(in the rows, 128 means zero)
First come named turns, each shown by rows before and after it. For each pair of rows after them, which turns, in which order, take the first row to the second? The first pair is done for you.
turn mar:
[129 147 118 110 117 112 130 109 124 122 134 152 107 110 131 106 130 162 119 123 102 138 145 137 136 146 129 140 154] |-> [141 120 114 113 134 104 148 99 158 105 122 157 112 117 106 126 108 143 139 127 151 143 140 135 117 115 142 146 143]
[118 168 118 132 114 179 143 123 112 126 142 137 98 110 151 73 133 145 85 128 71 135 118 131 137 150 127 151 162] |-> [144 95 134 132 156 129 167 127 166 106 106 143 119 114 88 130 105 101 138 131 178 129 104 129 92 85 164 145 126]
[120 104 113 99 152 118 139 140 122 137 93 158 127 120 104 149 116 107 116 139 126 153 137 129 166 131 131 147 143] |-> [115 116 113 98 140 130 136 135 114 137 107 161 120 125 116 132 122 114 107 136 102 156 140 133 167 134 125 154 155]
[145 92 114 127 156 141 187 117 136 117 114 151 129 134 86 129 115 105 147 128 163 153 111 154 117 103 139 126 111] |-> [127 115 113 86 144 99 157 137 72 138 103 125 130 122 126 131 160 112 102 130 107 144 143 163 139 164 104 103 97]
turn meden:
[136 151 129 123 98 162 88 111 115 146 162 122 107 153 146 104 130 146 123 108 103 83 125 126 133 150 109 135 162] |-> [153 165 114 109 119 148 111 104 98 145 163 121 120 161 133 107 140 153 133 94 132 120 117 122 130 175 119 103 152]
[149 140 118 128 131 107 129 122 110 146 123 112 133 143 158 102 129 138 107 130 121 153 121 138 146 138 114 110 111] |-> [130 129 127 145 109 122 116 122 124 145 124 116 134 144 165 98 117 136 102 132 107 124 120 141 143 115 107 132 126]
[122 125 129 106 119 114 109 136 107 135 125 105 123 132 152 129 136 116 109 136 101 115 146 129 134 136 106 125 129] |-> [122 156 114 137 102 139 120 129 121 124 146 134 103 128 142 120 126 141 119 126 120 107 141 133 119 125 113 144 144]
turn sib:
[134 112 128 122 144 133 146 124 134 127 123 135 124 124 113 125 116 122 139 119 121 154 121 120 132 124 136 119 128] |-> [130 116 141 143 121 146 129 121 148 122 130 130 120 127 125 119 119 124 142 123 120 126 110 122 119 112 144 134 132]
[128 150 141 141 107 142 108 105 112 127 148 119 113 136 147 107 132 147 132 133 125 112 106 111 95 130 145 128 136] |-> [110 114 125 105 121 100 101 133 101 124 115 116 113 120 128 141 126 122 114 145 110 105 137 126 125 135 124 146 134]
[104 194 156 129 109 120 105 156 113 130 121 121 117 117 182 122 104 142 73 144 115 114 112 113 151 110 107 127 138] |-> [111 192 151 111 127 110 120 153 100 131 114 123 124 117 172 124 114 137 67 142 113 152 117 114 165 130 114 101 141]
[125 125 125 97 153 92 127 135 107 124 105 149 108 139 106 164 153 123 136 101 161 151 152 141 110 124 130 135 145] |-> [137 151 128 127 138 138 124 111 126 126 141 138 106 157 122 127 150 145 161 93 171 145 125 122 94 126 143 126 150]
turn buki:
[113 124 133 103 104 120 122 147 143 140 141 171 108 121 112 139 109 163 129 126 136 120 107 147 136 104 98 142 145] |-> [114 136 133 99 104 124 118 147 128 140 150 178 104 122 117 138 115 166 121 122 123 133 109 144 152 116 92 138 148]
[111 62 154 128 130 132 120 129 145 137 112 107 143 124 125 140 104 95 119 153 122 94 104 126 138 87 129 151 117] |-> [103 121 118 86 145 105 128 140 82 141 109 123 128 126 136 136 139 114 90 142 82 138 140 136 170 160 109 121 124]
[117 150 142 130 90 148 112 141 136 127 146 121 121 147 161 121 143 145 140 125 121 110 120 110 98 122 138 118 117] |-> [116 144 138 128 98 108 110 157 127 116 130 119 116 143 149 142 148 135 139 128 129 99 134 116 88 123 132 117 108]
[154 69 140 106 159 122 146 119 128 137 117 86 165 141 159 136 156 89 139 120 146 171 83 86 158 119 145 69 97] |-> [149 76 137 98 164 93 147 133 118 139 117 92 163 135 151 148 165 88 136 117 151 163 96 92 159 126 140 69 88]
turn Rilu:
[132 144 114 120 140 121 137 131 107 124 128 146 129 130 131 118 138 130 111 124 116 158 137 136 137 154 132 119 132] |-> [125 149 129 137 115 132 123 127 109 133 136 121 138 132 152 104 143 142 117 126 109 121 122 130 128 151 129 115 126]
[129 191 117 117 126 148 139 125 95 147 142 139 105 110 128 110 149 166 129 136 62 156 145 106 138 169 137 118 143] |-> [135 173 151 141 121 147 117 127 120 151 150 89 132 125 152 114 168 165 154 132 97 124 103 78 102 156 147 84 114]
[134 142 132 142 125 171 129 104 144 138 153 178 129 94 100 116 82 150 99 161 103 142 96 109 202 81 132 170 172] |-> [140 123 170 172 115 174 99 92 174 150 165 134 153 110 135 109 97 148 121 158 125 102 69 92 161 72 138 151 149]
[139 93 117 120 192 136 177 120 106 114 119 147 106 84 112 107 91 155 154 181 137 169 127 98 153 132 157 120 161] |-> [114 121 129 145 148 165 140 134 86 139 138 130 100 82 154 76 101 182 131 196 85 116 126 97 156 138 127 134 174]

(two turns a pair)
[143 173 118 135 121 112 139 120 120 114 148 159 92 137 111 124 128 158 139 114 151 120 143 148 107 126 133 160 141] |-> [130 164 136 147 106 107 105 135 121 125 140 127 104 131 137 127 143 148 137 130 142 81 144 145 100 122 115 168 127]  sib then Rilu
[131 120 113 118 142 152 162 107 132 133 120 148 112 135 118 107 100 130 115 128 120 174 134 123 161 143 143 132 139] |-> [131 105 133 155 120 163 133 107 162 133 139 135 122 137 128 104 92 129 141 134 149 122 109 118 127 106 147 141 124]  sib then Rilu
[114 165 129 127 128 164 151 117 137 115 132 165 68 155 118 105 102 161 143 103 113 140 143 129 107 119 147 172 131] |-> [116 124 154 113 150 102 118 141 149 121 113 109 107 159 132 149 135 128 169 111 154 99 142 116 76 108 139 136 74]  Rilu then mar
[124 153 123 107 146 112 124 144 102 140 112 124 131 110 138 123 134 123 127 123 112 163 138 112 141 167 117 114 128] |-> [100 138 141 125 121 102 103 164 119 141 103 122 128 102 142 139 122 111 121 138 106 105 146 116 124 137 105 148 124]  sib then sib
[138 160 114 140 136 198 168 71 162 123 141 165 110 126 112 121 112 121 138 109 136 217 133 120 169 167 138 129 155] |-> [136 149 155 179 110 179 129 73 194 121 156 124 126 137 126 140 123 116 180 114 200 137 114 105 91 115 151 122 115]  mar then sib
[138 130 142 148 115 131 108 129 139 126 119 97 155 143 152 109 164 122 143 110 155 94 115 111 109 128 130 96 128] |-> [131 113 113 110 147 90 127 144 122 115 85 128 149 123 121 146 151 98 124 124 152 116 150 132 140 141 121 111 134]  sib then Rilu
[192 140 99 127 164 130 196 86 133 107 131 164 114 138 106 136 116 150 156 104 130 198 102 132 134 155 130 110 118] |-> [184 88 145 150 142 178 155 86 154 134 134 99 141 145 169 121 122 130 156 128 82 154 56 106 136 143 121 107 104]  meden then sib
[124 130 137 114 109 156 117 139 156 152 150 112 151 150 182 118 125 146 106 141 160 128 109 81 122 133 142 97 81] |-> [109 136 139 124 94 130 97 158 157 144 143 138 135 141 170 141 116 146 99 153 163 80 132 105 103 109 135 140 81]  buki then meden
[170 86 119 111 159 124 155 111 141 115 122 138 147 122 91 144 122 111 151 118 182 158 107 123 149 109 142 98 113] |-> [130 55 136 116 131 137 105 134 129 140 104 115 152 109 125 136 120 103 107 153 101 106 119 130 189 95 117 132 126]  buki then meden
[103 174 142 142 102 98 93 112 106 137 167 75 133 161 141 98 189 167 108 129 92 119 107 125 112 162 102 114 114] |-> [87 82 162 142 113 87 88 127 147 138 129 52 149 152 140 127 164 119 117 153 102 92 92 129 116 110 112 140 109]  Rilu then meden
[130 158 105 126 148 111 154 123 135 98 133 179 100 122 92 138 103 135 124 127 157 136 142 143 119 116 127 154 137] |-> [139 201 116 137 136 125 147 114 121 111 164 157 117 136 117 117 135 160 139 109 153 142 128 135 106 149 127 117 132]  mar then sib
[107 163 99 133 144 75 130 151 116 91 125 177 69 128 69 153 121 142 128 128 177 126 183 157 88 127 116 156 141] |-> [107 142 100 87 164 47 115 158 75 115 112 130 96 119 102 160 159 127 107 135 127 134 194 148 119 174 93 115 124]  mar then meden
[83 126 130 119 102 123 105 134 100 142 112 96 143 105 190 85 144 139 105 150 93 107 135 127 126 141 102 142 124] |-> [95 71 113 97 147 106 151 132 128 120 76 135 141 89 134 122 105 107 119 155 127 147 137 132 148 108 120 161 132]  mar then sib
[163 166 137 123 100 97 137 135 93 136 126 86 160 161 145 106 174 129 127 102 124 147 122 98 141 229 119 59 102] |-> [166 84 159 129 110 135 144 125 129 145 109 70 182 163 148 102 147 105 132 119 112 149 77 84 162 194 137 64 107]  mar then meden
[130 119 121 129 133 173 145 109 125 146 141 124 155 137 139 94 140 134 122 125 90 175 105 125 175 151 126 95 141] |-> [128 131 105 97 145 118 135 129 98 141 127 133 150 124 134 114 158 123 109 121 100 170 138 135 169 169 113 97 132]  buki then buki
[124 132 155 99 119 130 101 109 94 161 133 90 156 148 183 97 183 136 117 126 77 133 112 120 157 177 107 91 112] |-> [96 116 169 137 91 88 69 141 145 126 119 125 131 130 142 142 143 126 127 146 127 39 139 148 99 86 100 167 104]  meden then buki
[110 169 127 98 118 133 112 120 85 168 135 92 130 137 174 127 167 135 98 125 59 111 150 130 146 179 105 67 140] |-> [132 77 130 110 171 118 177 112 176 125 93 125 137 127 86 181 97 88 151 132 158 148 126 127 131 86 159 103 134]  buki then Rilu
[123 114 117 117 134 114 152 128 131 117 101 156 112 111 86 143 109 121 128 132 140 146 144 148 137 111 134 143 138] |-> [133 88 140 95 150 116 147 124 129 138 95 111 143 126 109 139 129 109 131 131 134 160 121 126 143 132 136 98 115]  sib then meden
[128 173 84 172 97 160 139 135 118 103 157 191 81 159 116 101 131 144 161 114 148 100 128 169 80 134 99 161 140] |-> [129 93 103 122 138 65 123 173 112 108 105 138 125 161 108 169 157 84 167 129 181 81 143 165 81 133 85 131 90]  mar then meden
[124 112 118 106 139 170 152 140 132 158 125 134 108 142 128 113 105 102 98 140 80 150 123 131 151 133 124 129 161] |-> [129 101 107 87 161 137 168 148 126 150 110 140 121 135 111 135 113 88 108 134 111 158 128 127 139 139 125 118 143]  mar then buki
[140 98 113 117 139 95 152 136 133 100 135 130 143 138 99 137 112 126 118 97 187 155 112 142 148 129 181 106 106] |-> [120 79 123 126 119 86 125 152 143 99 128 131 140 118 104 153 104 120 114 113 176 114 126 151 145 109 172 139 109]  sib then sib
[106 94 147 113 126 79 91 159 127 129 97 105 142 115 130 162 139 110 113 155 117 85 143 128 124 117 105 141 126] |-> [116 203 116 141 101 121 121 123 119 109 154 170 100 132 118 116 122 166 115 124 128 113 156 137 113 143 122 156 159]  meden then buki
[118 81 151 140 114 160 123 122 166 136 123 104 140 141 141 108 101 109 123 134 121 90 106 125 128 93 133 138 142] |-> [109 79 125 98 137 128 131 135 125 144 95 112 133 133 140 117 113 99 92 140 86 125 132 130 171 127 118 131 140]  sib then Rilu
[139 172 117 105 125 157 138 121 116 127 159 148 110 127 153 115 124 164 139 105 104 181 153 175 150 171 126 138 159] |-> [135 59 167 124 116 164 115 129 170 145 131 95 147 126 166 138 97 110 157 136 122 135 108 160 143 97 136 152 136]  meden then buki
[173 126 100 69 175 117 158 128 93 134 162 147 142 148 140 157 132 151 163 125 168 181 83 122 110 156 104 63 119] |-> [165 79 127 109 152 142 144 131 160 126 150 140 147 139 130 165 93 136 182 143 201 125 59 118 77 79 119 105 119]  mar then buki
[158 155 141 146 162 76 131 149 108 134 118 126 128 143 111 135 146 141 142 113 195 116 121 125 96 125 140 129 113] |-> [162 178 136 167 142 130 148 130 132 130 140 145 112 141 106 95 135 166 149 105 186 123 102 125 102 113 152 151 141]  mar then mar
[128 138 140 109 121 105 138 157 127 127 103 96 145 128 118 152 132 130 107 168 130 122 144 112 143 112 118 134 130] |-> [136 151 156 139 103 129 132 142 150 130 129 92 147 138 125 137 129 152 126 162 141 107 129 104 116 102 124 138 132]  sib then sib
[135 134 128 129 138 106 105 145 133 125 133 98 137 142 122 140 145 149 147 122 172 81 139 136 95 132 111 140 106] |-> [119 152 104 117 132 115 110 149 110 115 140 131 108 131 119 133 138 163 116 134 135 96 163 153 121 131 96 157 129]  Rilu then Rilu
[133 107 104 112 179 175 151 180 120 123 143 140 111 105 131 110 134 96 125 105 121 182 88 135 170 167 133 108 153] |-> [119 52 121 123 166 164 134 183 144 125 122 134 119 99 128 130 108 70 126 125 127 150 79 137 166 128 131 133 149]  meden then mar
[120 153 132 123 109 164 140 120 107 145 142 136 123 115 155 88 134 123 106 140 65 146 135 140 189 164 102 109 164] |-> [129 104 142 92 151 76 139 151 106 137 109 105 150 114 130 163 148 78 127 140 117 129 153 139 164 154 103 83 123]  mar then mar
[127 147 108 122 143 109 126 129 120 127 102 148 151 129 53 125 147 113 135 118 162 152 170 153 139 164 127 140 107] |-> [111 146 142 176 91 172 90 117 151 146 134 124 148 125 100 79 139 126 129 140 126 95 138 141 130 132 122 170 120]  Rilu then buki
[118 100 138 50 140 102 151 134 32 142 69 111 182 91 137 153 139 72 92 124 72 116 93 102 162 176 123 105 130] |-> [137 136 151 147 85 233 170 78 117 114 129 156 142 114 124 95 78 117 135 114 107 111 26 94 121 103 169 160 171]  buki then meden
[102 149 158 156 113 129 95 120 132 148 167 100 141 120 120 113 116 137 121 139 123 137 116 137 105 144 93 125 127] |-> [103 110 145 133 136 86 109 134 132 140 133 111 146 116 90 145 103 104 118 145 140 152 131 151 118 134 95 126 113]  mar then sib
[138 172 88 124 148 143 169 112 113 111 143 166 108 125 91 121 122 155 121 109 134 180 128 131 138 144 149 116 153] |-> [145 81 120 110 176 108 157 127 149 127 106 120 151 128 93 160 126 103 149 126 166 160 114 115 130 108 153 104 115]  buki then meden
[90 125 120 79 158 149 117 99 145 161 132 171 102 115 99 133 117 108 132 99 100 173 114 126 154 82 134 160 160] |-> [92 85 149 94 146 125 86 110 163 171 133 130 124 123 114 150 132 90 159 108 125 126 102 117 117 56 128 150 124]  Rilu then mar
[146 120 129 142 124 101 132 95 156 144 140 184 136 105 106 127 105 132 160 84 192 149 134 134 104 106 135 152 112] |-> [142 126 116 103 147 74 140 109 109 155 121 174 147 98 113 132 131 124 124 89 156 178 155 138 141 160 113 122 112]  Rilu then meden
[116 161 87 100 157 124 152 138 99 106 114 181 105 134 111 133 115 143 122 141 127 174 155 126 134 135 128 127 143] |-> [136 159 121 133 137 189 141 113 120 130 141 136 127 153 157 95 128 149 143 135 119 170 100 102 123 133 140 96 140]  meden then sib
[160 178 138 124 137 111 171 110 125 120 154 133 128 145 124 122 162 157 166 90 177 155 118 121 96 167 153 86 102] |-> [154 132 163 145 123 135 154 105 168 124 148 112 132 150 122 124 135 142 178 102 197 116 96 118 71 121 158 107 103]  mar then buki
